In the data rows, 128 means zero.
Here are some points:
[ 87 119  94 133 136 166 100  89 138 151 159 153 120  89 115 156  99 156
 148 135 114]
[115 137 115 135 117 143 121 115 114 121 156 139 137 124 128 121 142 122
 158 102 113]
[ 85 129 114 144 161 171 119  88 156 115 123 146  98  98  94 120  82 151
 116 142 157]
[ 89 123  96 142 179 171 121  91 175 147  93 161  94 103  94 115 101 147
 114 140 121]
[ 74 134 107 135 172 146 107 115 153 121 118 149 116  91 108 119 112 138
 120 163 103]
[ 86 151 118 120 175 151 123 132 140 127 108 124 105 104 146 118  98 136
 137 164 109]
[139 170 159 127 139 109 165 162 100  87 105 101 129 158 153  97 161  92
 135 113 108]
[143 164 159 129 131  89 176 152 105  82  98 111 129 161 163  99 150 107
 126 112 110]
[140 164 160 125 139  97 175 160 106  87 105 100 124 162 155 101 158  94
 127 113 105]
[113 157 128 119 144 134 132 148 110 109 119 130 134 129 143 106 148 115
 135 131 105]
[134 162 159 133 128 105 170 154  98  86 120  96 129 166 158 104 158  98
 131 108 109]
[148 169 163 130 116 104 174 130  96  94 114  97 138 162 158 110 150 117
 121  89 112]
[ 83 126 137 172 151 140 132 130 139 132 119 126  90 112 146 129  99 125
 128 169 101]
[ 78 133 126 118 132 155  90 125 127 160 157 134 148 132 173 142 155 151
 171 135 109]
[143 142 149 108  93 121 152 100 111 128 114 119 163 130 142 165 138 140
 137  88  99]
[159 130 143 115 109  99 121 151 111 106 133 133 155 144 125 150 150 131
 121 130 142]
[148 127 106  88 126  80 123 149 171 110  88 149 161 110 151 153  97 151
 123 132 111]
[157 154 119 103 136 106 106 152 140 124 134 170 172 126 135 124 131 133
 117 133 126]
[131  97 126 130 148 131 130 161 146 151 127 170 123 132 107 141 136 103
 106 132 132]
[113 137 102  96 109  97 117 155 156 132  66 110 112 104 175 185 108 171
 136 180  74]
[137 107 151 160 125  98 105 152 116 119 169 186 129 113 120 135 119 125
  96 136 149]
[113 123 122 107 127  92 121 154 133 123  73  87 106 132 155 185 110 190
 136 198 102]
[139 126 114  92 120  93 102 159 126 113 128 158 168 114 153 151 129 156
 128 131 119]
[134 129 116 139 137 131 130 184 129 117  97 108  87 144 148 120 167 118
  97 159 110]
[145  97 122 149 155 134 119 122 142 142 135 206 121 135  71 100 135 151
  14 135 175]
[152 132 119 104 122 103 113 169 124 109 136 159 161 139 133 124 151 129
 105 122 128]
[153  85 113 122 150 109 137 179 144 150 102 192 137 140 121 105 144  89
 130 102 143]
[149 100 110 122 158 166 134 161 157 150  88 130  81 122 115 134 119 137
  85 153 136]
[183 104 119 124 125 112  99 151 111 128 109 124 142 171 100 117 153 100
 107 105 182]
[156  81 113 107 141 112 134 176 164 159 114 168 128 140 102 128 138  79
 123 107 130]
[156  87 121 151 139 106 147 181 141 142 104 127  74 154 121  95 148  91
  82 154 142]
[157  84 112 106 145 118 142 174 154 157 111 164 136 144  96 108 146  82
 111 101 138]
[138  89 108  93 129 146 117 164 151 177 114 162 160 131  89 133 134 104
 139 105 141]
[141 127 164 145 130 126 122 128 109 115 160 122 103 143 115 111 126 118
  98 133 173]
[128 135 136 165 113 134 132 124 101 114 152 103 119 145 137 109 159 127
 139 120 126]
[118 124 102 110 144 127 124 139 156 127 115 119 135 111 129 120 102 120
 159 143 115]
[157 142 142 112 130  88 169 148 127  94  86  95 132 152 141  90 154  86
 137  90 110]
[109 134  97  83 152 117 128 155 153 129  97 117 135 103 152 130 108 109
 184 141  82]
[159 139 138 105 134  80 168 140 137 109  91 113 140 156 130 107 152  95
 128  89 113]
[162 127 139 113 127  85 158 137 121 101  84  93 149 155 121  97 147  92
 138  87 123]
[153 151 153 112 125 111 186 156 127 111 107 111 123 160 109  85 154  90
 111 122 110]
[111 156 131 126 142 130 138 153 107 111 112 114 118 133 156 115 147 116
 143 140  94]
10 more points follow, each with its number after it:
[148 147 148 130 117  81 173 121 120  93 104 127 142 147 148 115 148 126
 102  96 110] 0
[140 146 152 166 121 102 181 123 108 117 131 100 107 168 166 137 154 117
 115 114 127] 1
[104 140 124 109 102 134 118 110 117 141 146 133 152  99 163 176 110 149
 170 121  88] 2
[145 175 162  85 101 113 146 108  99 111 110  91 145 147 149 153 125 154
 119 100 105] 3
[134 130 145 105 108 119 134 132 122 130 119 128 159 125 135 168 135 128
 142 104 104] 4
[146 111 159 151 107 114 128 124 105 114 164 139 142 132 119 138 135 130
  97 135 166] 5
[103 133 118  99 105 137 105 107 126 148 135 131 152  95 163 184 111 161
 166 131  91] 6
[100 137 125 117 113 138 109 107 130 134 143 125 164  85 160 156 108 173
 138 151 143] 7
[133 156 152 142 112 143 129 114  92 114 172 107 123 142 134 107 141 127
 128 110 149] 8
[105 128 101 138 129 164  93  74 129 131 169 141 139  90 123 132 107 176
 115 140 141] 9
Which three of these numbered points are nearest to each point below, ignoring the 3 directions in which the first points spread most? Their numbers follow each, nearest first.
[139 140 132 123 126  78 164 129 137  96  99 136 123 139 143 111 149 104
 126  95  95] > 0 4 1
[133 146 142 149 115 124 152 139  98  94 148 139 144 132 129 126 162  89
 160  92 125] > 2 6 4
[139 122 136 149 121 101 152 124 126 109 146 147 127 137 139 116 142 104
 132  95 124] > 2 6 0
[108 131 132 114 142 132 103 115 115 139 104 139 144 118 143 127  67 178
 142 164 165] > 7 8 5
[110  78  87  91 156 158  92 122 189 186 101 154 130  86  91 177  72 140
 142 149 123] > 4 6 1
[125 163 135 140 123 137 126 121  98 105 155 116 127 141 137 100 144 118
 142 104 131] > 8 6 9
[156 113 148 158 105 104 167 119 114 129 134  97 116 164 135 122 147 107
 125 109 139] > 1 4 6
[132 135 126  83 100 114 128 128 131 136 105 137 163 113 142 186 121 147
 151 108  89] > 4 6 2
[144 131 140 145 112  79 156 124 121  89 136 138 131 144 141 101 150 111
 118  96 124] > 0 1 4
[104 121 130 124 167 187  94  85 168 152 120 157  91 110  90 134  82 174
  83 166 174] > 3 0 4
[136 107 122 106 112 146 115 121 122 159 138 129 151 122 109 149 129 119
 156 107 129] > 6 4 2
[144 103 142 158 110 115 113 110 113 116 174 145 132 127  99 124 139 128
  96 131 176] > 5 7 8
[162 154 161 142  94 102 157  97  92  99 137 111 160 145 146 126 151 141
 112  87 129] > 9 7 6
[136 170 159 104  99 124 137 108  93 114 129  95 146 124 167 143 118 151
 133 110 115] > 3 8 6
[168 141 133 145  95  84 133 105 105 120 131 111 149 159 146 133 155 134
 105  88 120] > 9 6 0
Now 10 new points, numbered from 0 again:
[100 159 137 142  97 129 141 115  87 118 130  83 139 136 148 165 146 144
 118 136  98] 0
[136 118 126 114 106 146 128 116 114 151 147 123 152 127 119 139 136 115
 159  96 129] 1
[155 124 169 129 113 117 164 127 110 126 155  93 126 163 137 112 139 102
 113  97 177] 2
[ 96  96 106 147 153 186 103  63 175 175 125 174 108  84  78 156  84 169
 112 138 145] 3
[ 87 104  93 123 138 169  90  95 153 162 153 162 121  71 105 169  83 164
 143 152 119] 4
[136 144 174 145 125 144 132 125 105 119 159 111 112 148 118 103 140 111
 109 124 168] 5
[155 192 143 114 131 128 127 186 116 158 124 109 108 143 124  91 117 121
 105 137 165] 6
[142  83 161 151 126 121 134 161 130 138 113  85  99 160 105 127 151 102
 113 164 140] 7
[119 123 101  80 161 145  94 147 147 159 107 124 108 108 123 137  74 146
 117 166 131] 8
[159 116 105 106 134 128  98 152 136 138 135 169 150 146  80  98 147 129
  89 118 151] 9
Which three of these numbered points are nearest to each point below, ignoring the 3 directions in which the first points spread most? Their numbers follow each, nearest first.
[159 108 105  98 129 131 102 148 141 139 129 168 152 138  80 111 143 132
  85 121 151] > 9 5 4
[137 169 158 152  85 128 141 119  63 128 133 101 105 167 155 148 162 150
 134 141 128] > 0 5 2
[158  87 125 145 132 105 145 176 144 142 102 116  78 159 119 110 146  95
  88 158 138] > 7 8 5
[ 87 143 110 119 126 124 121 134 126 129 137 152 128  92 151 149 130 139
 161 131  89] > 4 9 1
[152 112 156 159  93 111 168 106 113 129 133  92 132 154 125 114 133 114
 116 113 144] > 2 3 4
[123 119 135 156 106 154 133 114 106 145 154 126 139 124 103 130 158  90
 132 100 156] > 1 4 0
[135 119 131 141 116 131  89 125 112 117 155 136 151 138  86 133 159 132
 101 122 163] > 0 5 9
[147 123 133 131  91 131 127 119  79 131 149 110 164 127 132 127 144 124
 158 115 137] > 1 4 5
[121 183 126  81 146 141 116 145 114 121 108  97 154 121 167 122 150 110
 148 110  94] > 9 4 8
[ 93 116  99 150 171 178 124  79 176 158 105 168  99  99  94 119 100 152
 107 130 129] > 3 4 9
[ 94 114 107 177 156 176 121  69 159 154 118 139  81 107  99 123  98 168
 100 151 141] > 3 4 2
[160 108 146 189 130 100 113 133 116 152 138 100  95 145 140 145 132 107
  98 164 147] > 7 5 2
[133 111 148 165 117 145 132 129 118 128 139 104  88 139 115 127 154 122
 103 157 155] > 7 5 0
[ 80 139 117 119 132 137 103 120 130 131 130 141 102 134 150 108 141 136
 138 137 110] > 9 4 5
[154 166 180 109 123 113 128 158  95 107 125 100 129 158 157 139 139 130
 118 128 139] > 5 2 8
